In the rows, 100 means zero.
Each row of T is roughly a mix of the hidden directions of one of 3 groups.
T (63 x 16):
77 87 131 109 91 101 80 106 116 86 104 68 117 86 67 122

99 83 109 119 75 119 89 106 86 117 69 86 130 77 83 123

114 103 112 104 115 104 77 88 118 51 74 106 109 107 79 122

87 76 96 75 77 111 133 114 95 134 80 96 110 105 126 90

91 107 93 127 102 95 92 90 54 79 100 95 116 115 65 80

92 82 107 123 86 98 78 83 89 60 75 103 110 91 66 84

84 118 88 129 116 93 103 96 58 87 125 85 109 100 68 102

115 107 108 78 116 98 102 107 150 112 94 111 88 99 128 130

108 111 111 74 107 80 106 94 116 104 128 112 74 128 128 71

118 114 83 78 102 97 100 96 89 91 127 113 77 130 121 63

90 119 92 132 133 70 96 86 107 118 111 125 82 89 92 78

112 86 106 101 61 127 75 105 68 101 85 83 126 108 86 90

85 96 110 114 116 94 104 92 100 142 70 119 114 110 94 61

83 114 80 112 141 83 118 100 122 84 117 107 79 80 96 122

109 106 97 108 101 86 117 101 114 149 99 118 86 73 132 117

111 99 105 106 93 91 117 99 110 153 84 118 97 78 131 114

118 91 119 101 58 107 86 105 93 148 95 94 109 88 118 102

106 94 106 75 95 96 110 114 143 131 96 106 87 93 137 117

86 88 102 112 97 77 100 95 133 131 98 122 76 68 114 79

98 86 106 120 71 120 79 110 86 110 87 77 124 73 78 125

95 111 52 119 125 111 105 103 81 68 104 103 94 84 80 113

104 126 96 96 127 74 113 111 118 141 109 113 91 118 125 112

90 84 91 98 83 129 112 97 85 109 133 90 84 60 104 73

99 114 96 79 118 87 100 95 109 70 137 103 75 129 105 72

95 105 109 125 110 60 81 92 109 88 63 119 110 122 82 101

95 72 100 63 85 131 115 114 132 103 94 90 95 83 121 106

95 109 99 133 117 87 81 82 79 68 89 109 108 106 62 86

80 106 93 122 94 62 106 105 69 133 95 104 109 125 96 77

109 87 102 68 111 130 105 105 145 113 81 113 92 93 123 93

86 107 118 104 107 77 94 105 135 111 140 87 79 76 104 120

105 112 86 108 117 83 123 99 117 135 105 123 78 75 130 116

103 80 124 92 82 89 89 97 133 127 65 119 100 104 118 79

99 100 87 80 90 126 125 112 81 128 140 82 92 89 120 93

89 69 110 71 89 125 108 109 140 116 80 99 99 84 116 88

103 108 96 91 118 100 113 103 133 134 125 112 73 76 128 100

115 132 99 131 133 84 74 84 93 83 112 114 95 107 76 100

94 112 89 114 101 99 96 101 75 62 137 76 97 89 77 124

68 91 121 106 127 90 108 96 126 70 83 90 113 99 71 119

85 105 74 107 125 109 99 100 89 46 104 93 101 107 68 101

101 102 87 80 93 130 124 111 79 124 141 81 93 89 119 95

79 96 88 102 99 102 136 106 61 136 89 97 119 114 104 82

82 97 102 125 100 102 86 110 110 96 113 76 104 61 74 139

91 102 84 111 99 122 111 93 61 103 139 89 93 79 89 71

112 98 106 75 106 105 107 109 148 119 102 107 83 86 133 122

124 132 99 120 129 89 69 86 106 73 115 114 88 104 85 111

87 80 101 83 95 112 126 107 105 143 70 108 112 106 119 74

125 121 80 90 104 106 99 104 91 63 130 91 86 101 108 138

107 91 116 106 106 89 77 89 142 71 64 118 98 93 92 114

76 101 99 127 95 91 95 98 70 76 127 74 106 87 65 107

105 116 54 121 118 101 110 106 92 106 116 111 79 67 107 121

97 101 88 83 92 118 126 112 87 137 139 88 88 87 124 91

104 84 111 83 94 102 106 101 126 137 63 121 103 109 125 77

100 107 105 119 106 82 82 93 81 69 72 102 123 132 70 105

105 100 138 78 80 84 87 100 121 119 132 91 87 116 119 82

93 97 121 131 69 56 76 91 81 93 101 95 105 103 82 99

104 104 90 73 93 124 125 116 89 131 135 83 94 97 127 104

125 105 101 97 68 101 89 106 93 146 121 103 87 88 131 94

113 87 127 101 60 107 88 104 97 146 86 93 116 89 114 104

93 78 92 63 93 138 120 116 125 95 104 84 95 81 116 112

115 118 84 99 107 107 94 102 91 57 136 85 87 94 94 134

71 80 109 105 92 98 119 102 89 142 75 101 119 103 97 67

102 117 89 114 107 99 90 99 81 59 137 82 94 91 78 126

84 102 93 114 91 98 100 103 72 67 134 70 101 86 75 121

Here is one row from each group, named. Which group is each of the other rows in?
95 102 86 86 91 117 125 112 78 136 139 85 92 91 120 87 -> U
101 100 59 124 109 121 106 104 71 87 75 105 113 80 82 118 -> R
101 102 73 71 125 144 131 113 103 99 111 92 98 94 113 109 -> N

83 110 97 106 140 74 126 95 134 100 105 114 81 85 108 120 -> R
98 115 64 103 116 105 91 104 87 59 137 93 81 102 84 94 -> R
96 95 148 77 83 85 86 98 125 107 123 85 96 121 107 83 -> R
95 67 114 100 63 105 84 96 101 68 64 94 115 96 85 98 -> U
110 107 91 72 95 136 121 114 77 108 133 75 104 106 115 112 -> U
107 86 133 89 59 113 71 104 90 105 102 77 119 117 92 84 -> R
